In the data rows, the value 500 means zero.
Here is a table of points, one per row:
  567  536  842  417  517  540  415  424  423  416  556  417  638  664  851  421  419  422  416  415  696  472  417  412  613  475  414  413  418  508  461  730  410  540  452  419  524  618  571  683  410  419  420  423  411  423  417  425  470  481  412  409  449  604  453  629  426  421  424  472  622  482  416  502
  599  409  637  415  522  416  520  644  422  409  533  431  439  420  475  419  420  420  414  416  597  736  421  409  457  485  416  421  414  491  612  406  417  579  421  549  420  690  640  487  496  458  502  426  416  479  431  518  416  414  442  441  480  426  409  413  435  544  424  412  417  418  416  448
  414  448  415  514  414  914  924  431  420  643  422  424  414  422  519  458  430  556  548  416  415  412  419  734  699  734  417  517  450  541  568  413  412  935  421  475  983  417  595  415  411  582  680  637  743  475  420  569  884  414  416  413  421  417  771  411  443  559  624  582  818  499  784  422
  412  414  451  510  409  580  542  475  857  514  478  416  421  469  413  828  422  423  439  683  445  409  630  660  746  415  626  842  456  490  422  420  672  421  419  698  426  430  419  423  413  709  417  411  418  678  416  422  566  495  615  446  423  887  407  416  553  638  637  631  417  423  692  416
  416  410  447  774  420  539  410  465  560  409  459  415  512  432  417  695  420  417  415  647  423  410  419  874  504  412  590  507  411  442  421  439  803  417  495  497  419  426  512  414  529  421  413  417  414  560  496  425  635  489  433  493  418  609  645  424  420  601  779  407  414  412  603  730
  409  579  409  419  476  418  418  450  451  418  422  411  612  420  417  419  424  603  563  414  461  507  423  530  418  432  548  421  731  419  624  648  408  416  630  410  418  661  411  521  658  459  699  418  659  670  455  572  631  418  421  417  762  420  463  419  422  654  511  409  409  415  421  443
  770  621  704  423  537  414  522  515  425  419  422  418  616  419  576  445  426  417  586  415  413  405  419  412  414  416  420  417  413  555  416  852  414  417  416  418  419  419  913  584  465  425  509  415  740  421  417  426  443  410  616  683  417  512  411  413  428  424  418  454  699  416  421  421
  409  651  410  423  472  414  415  533  464  415  425  462  421  423  417  490  427  699  783  414  418  406  422  576  415  530  412  417  405  419  425  481  410  420  509  799  422  477  417  416  693  421  753  582  415  496  533  426  406  421  655  410  478  628  416  423  417  423  517  737  548  412  417  417
  474  824  657  445  418  419  413  419  421  416  429  594  420  677  583  432  762  421  416  690  414  405  418  587  419  413  604  422  409  541  421  513  740  422  809  421  642  426  505  484  685  421  486  422  725  415  650  442  416  663  450  518  570  421  407  438  425  529  452  411  657  415  441  727
  517  414  447  802  585  600  419  653  560  676  774  424  698  417  687  417  674  517  417  600  416  568  603  411  766  415  415  746  419  489  416  415  564  413  493  417  424  423  417  419  419  712  420  586  422  422  419  431  411  537  416  653  426  813  406  681  423  420  424  541  413  657  709  424
  550  433  406  487  752  493  423  420  446  668  412  413  541  496  549  421  433  418  475  417  495  539  506  410  499  575  416  802  416  416  471  416  410  754  418  424  488  418  481  417  411  480  407  476  419  425  492  568  408  418  416  412  423  417  410  413  500  444  423  411  413  413  545  422
  811  405  610  418  412  419  544  510  438  418  420  734  419  417  537  413  426  728  437  417  416  515  669  409  417  410  412  418  472  419  421  410  462  418  418  432  423  422  544  651  697  435  576  421  445  653  697  548  416  413  486  468  416  421  417  421  421  651  434  412  416  417  422  419
  565  405  415  516  744  682  417  428  846  547  422  458  422  609  418  414  429  647  721  474  415  410  424  406  421  609  413  639  656  424  435  415  578  448  505  712  423  427  418  420  410  469  413  644  424  420  409  645  612  419  553  417  424  436  417  423  932  588  444  407  422  519  414  476
  419  414  407  628  409  578  411  427  423  833  610  422  814  428  504  422  423  418  416  414  511  566  453  411  770  723  526  413  417  428  775  490  445  841  421  421  785  775  584  532  565  420  636  417  414  422  416  422  647  417  423  415  420  420  699  806  430  423  417  412  593  764  531  418
  410  410  675  641  415  468  582  650  518  691  467  420  414  420  414  607  671  425  422  851  551  403  561  509  466  415  408  575  455  448  752  415  498  418  419  420  420  527  654  413  412  515  413  421  702  422  423  426  411  775  416  704  417  416  645  672  426  425  576  484  438  411  480  415
  621  488  463  568  417  417  813  425  413  417  731  867  424  768  446  900  483  415  416  530  554  408  420  629  417  413  553  418  644  449  458  414  701  423  414  415  421  426  415  712  636  419  433  420  483  618  599  576  416  766  699  496  415  446  412  419  749  450  562  412  417  414  416  462
  410  478  406  415  561  545  562  498  418  455  418  427  603  503  795  494  448  420  416  414  423  409  973  409  579  414  552  761  420  865  422  527  415  415  423  420  420  429  412  411  415  415  412  839  525  425  425  431  649  515  415  804  418  725  650  676  425  427  501  755  811  638  535  418
  411  408  556  470  550  415  419  426  431  405  765  421  987  416  667  421  587  424  422  420  779  599  422  412  554  628  484  420  413  567  769  695  418  713  418  424  645  847  475  911  409  417  524  422  413  527  420  422  507  416  418  415  607  420  637  740  430  425  423  414  609  545  416  554
  410  406  415  630  413  413  415  510  569  510  419  631  421  535  421  500  423  653  414  434  417  408  460  558  415  698  780  417  552  425  420  419  644  483  542  416  624  425  545  542  633  420  411  420  415  414  917  856  408  411  415  418  532  422  558  422  636  698  689  416  417  416  693  713
  412  632  412  414  417  418  420  527  521  418  644  676  418  559  420  597  730  414  536  688  418  734  553  408  417  414  413  420  607  421  422  468  622  425  710  605  511  422  421  410  498  445  412  470  417  760  624  425  414  408  748  414  600  414  417  473  465  426  420  412  420  748  416  804
  618  505  573  420  421  416  637  605  423  414  417  411  418  421  491  414  421  418  410  417  416  640  413  409  414  429  419  415  415  591  421  441  414  434  419  536  427  419  510  451  548  424  578  509  411  418  410  428  415  409  622  626  463  416  413  418  422  421  427  488  414  427  416  415
  498  540  567  419  501  422  416  527  450  481  442  596  424  454  411  416  440  426  423  450  612  599  422  409  416  623  414  417  411  421  414  412  407  472  537  580  416  552  418  410  526  425  569  421  420  416  615  434  418  417  517  415  504  423  416  417  463  420  423  411  418  416  419  454
  416  678  481  424  417  415  539  425  420  418  510  502  480  660  414  419  491  632  412  542  847  571  426  533  415  596  534  423  733  510  886  804  413  412  723  421  734  797  450  667  407  993  645  422  844  742  459  946  508  415  564  421  863  536  573  418  475  419  420  508  643  414  418  463
  409  402  415  419  641  428  415  422  507  492  423  636  420  416  420  621  428  714  819  417  531  406  422  602  418  641  592  428  573  423  419  414  408  480  414  787  422  524  418  415  543  424  620  558  421  417  518  417  520  415  520  422  540  416  422  421  601  415  433  573  433  413  418  421
  455  716  409  416  751  412  421  429  678  695  421  678  431  584  413  418  471  410  557  418  638  404  425  409  414  676  473  573  405  426  419  415  493  613  655  517  536  419  417  416  482  422  546  417  417  423  703  624  413  418  406  422  417  422  417  422  600  482  422  415  414  415  415  416
  484  626  410  417  419  413  688  424  424  421  418  415  417  417  412  615  482  416  413  410  421  410  413  547  418  414  555  419  527  640  436  563  406  424  523  416  421  426  414  695  663  425  573  822  532  504  414  436  422  607  605  823  637  495  637  511  638  470  898  672  615  647  413  770
  420  412  615  448  421  607  599  457  421  511  420  419  413  419  460  693  436  423  420  526  419  410  765  411  488  413  605  410  415  570  572  451  409  415  426  423  448  421  650  510  407  423  411  476  598  437  418  430  588  837  414  653  434  413  684  793  423  424  756  611  627  611  518  414
  408  517  407  423  430  415  417  517  536  417  418  613  479  431  416  424  483  492  638  484  417  636  515  408  420  406  414  421  785  424  444  668  533  420  657  512  613  472  537  465  515  428  467  419  551  692  645  414  561  421  587  417  611  418  415  419  419  422  421  414  414  483  419  439
  515  409  526  416  416  417  511  945  426  417  441  417  420  731  600  526  895  422  421  409  423  677  842  658  411  418  768  411  416  775  417  416  410  422  417  424  423  423  482  442  410  688  415  488  534  421  414  425  417  802  414  409  757  418  540  570  430  464  415  712  410  414  547  576
  412  414  410  844  412  590  427  566  455  642  843  419  612  423  408  410  552  518  420  703  420  547  486  405  663  411  414  550  414  430  463  419  635  416  416  418  438  423  414  417  410  605  417  602  420  438  494  438  411  552  411  713  422  650  511  603  475  421  447  498  415  656  818  693
  785  415  584  586  692  579  508  423  417  582  602  421  413  492  613  416  596  432  539  414  758  568  418  633  702  407  575  718  421  607  553  419  410  748  425  572  419  591  519  413  413  703  411  441  417  423  419  422  411  585  420  417  419  415  504  416  423  999  420  572  414  419  593  472
  575  580  419  437  620  784  418  430  816  412  418  592  421  637  418  414  428  839  859  642  422  410  421  411  413  540  420  410  907  426  424  591  620  425  633  604  446  427  422  433  410  578  409  739  415  545  414  611  753  421  654  416  416  701  417  463  827  422  420  538  412  851  417  417
These points spread out most along one direction. Take the direction at right angles to it along which they spread out most. Go by this last direction. Where along it does each point below lie, from 0 to 99? 50 is the average, and the first point above lies past it. One standard deviation of the points above along it is 16.
  409  651  410  423  472  414  415  533  464  415  425  462  421  423  417  490  427  699  783  414  418  406  422  576  415  530  412  417  405  419  425  481  410  420  509  799  422  477  417  416  693  421  753  582  415  496  533  426  406  421  655  410  478  628  416  423  417  423  517  737  548  412  417  417 48
  410  478  406  415  561  545  562  498  418  455  418  427  603  503  795  494  448  420  416  414  423  409  973  409  579  414  552  761  420  865  422  527  415  415  423  420  420  429  412  411  415  415  412  839  525  425  425  431  649  515  415  804  418  725  650  676  425  427  501  755  811  638  535  418 35
  599  409  637  415  522  416  520  644  422  409  533  431  439  420  475  419  420  420  414  416  597  736  421  409  457  485  416  421  414  491  612  406  417  579  421  549  420  690  640  487  496  458  502  426  416  479  431  518  416  414  442  441  480  426  409  413  435  544  424  412  417  418  416  448 64
  412  414  410  844  412  590  427  566  455  642  843  419  612  423  408  410  552  518  420  703  420  547  486  405  663  411  414  550  414  430  463  419  635  416  416  418  438  423  414  417  410  605  417  602  420  438  494  438  411  552  411  713  422  650  511  603  475  421  447  498  415  656  818  693 30
  565  405  415  516  744  682  417  428  846  547  422  458  422  609  418  414  429  647  721  474  415  410  424  406  421  609  413  639  656  424  435  415  578  448  505  712  423  427  418  420  410  469  413  644  424  420  409  645  612  419  553  417  424  436  417  423  932  588  444  407  422  519  414  476 35
  410  410  675  641  415  468  582  650  518  691  467  420  414  420  414  607  671  425  422  851  551  403  561  509  466  415  408  575  455  448  752  415  498  418  419  420  420  527  654  413  412  515  413  421  702  422  423  426  411  775  416  704  417  416  645  672  426  425  576  484  438  411  480  415 42
  621  488  463  568  417  417  813  425  413  417  731  867  424  768  446  900  483  415  416  530  554  408  420  629  417  413  553  418  644  449  458  414  701  423  414  415  421  426  415  712  636  419  433  420  483  618  599  576  416  766  699  496  415  446  412  419  749  450  562  412  417  414  416  462 40
  785  415  584  586  692  579  508  423  417  582  602  421  413  492  613  416  596  432  539  414  758  568  418  633  702  407  575  718  421  607  553  419  410  748  425  572  419  591  519  413  413  703  411  441  417  423  419  422  411  585  420  417  419  415  504  416  423  999  420  572  414  419  593  472 50
  567  536  842  417  517  540  415  424  423  416  556  417  638  664  851  421  419  422  416  415  696  472  417  412  613  475  414  413  418  508  461  730  410  540  452  419  524  618  571  683  410  419  420  423  411  423  417  425  470  481  412  409  449  604  453  629  426  421  424  472  622  482  416  502 70
  410  406  415  630  413  413  415  510  569  510  419  631  421  535  421  500  423  653  414  434  417  408  460  558  415  698  780  417  552  425  420  419  644  483  542  416  624  425  545  542  633  420  411  420  415  414  917  856  408  411  415  418  532  422  558  422  636  698  689  416  417  416  693  713 45
  409  402  415  419  641  428  415  422  507  492  423  636  420  416  420  621  428  714  819  417  531  406  422  602  418  641  592  428  573  423  419  414  408  480  414  787  422  524  418  415  543  424  620  558  421  417  518  417  520  415  520  422  540  416  422  421  601  415  433  573  433  413  418  421 48
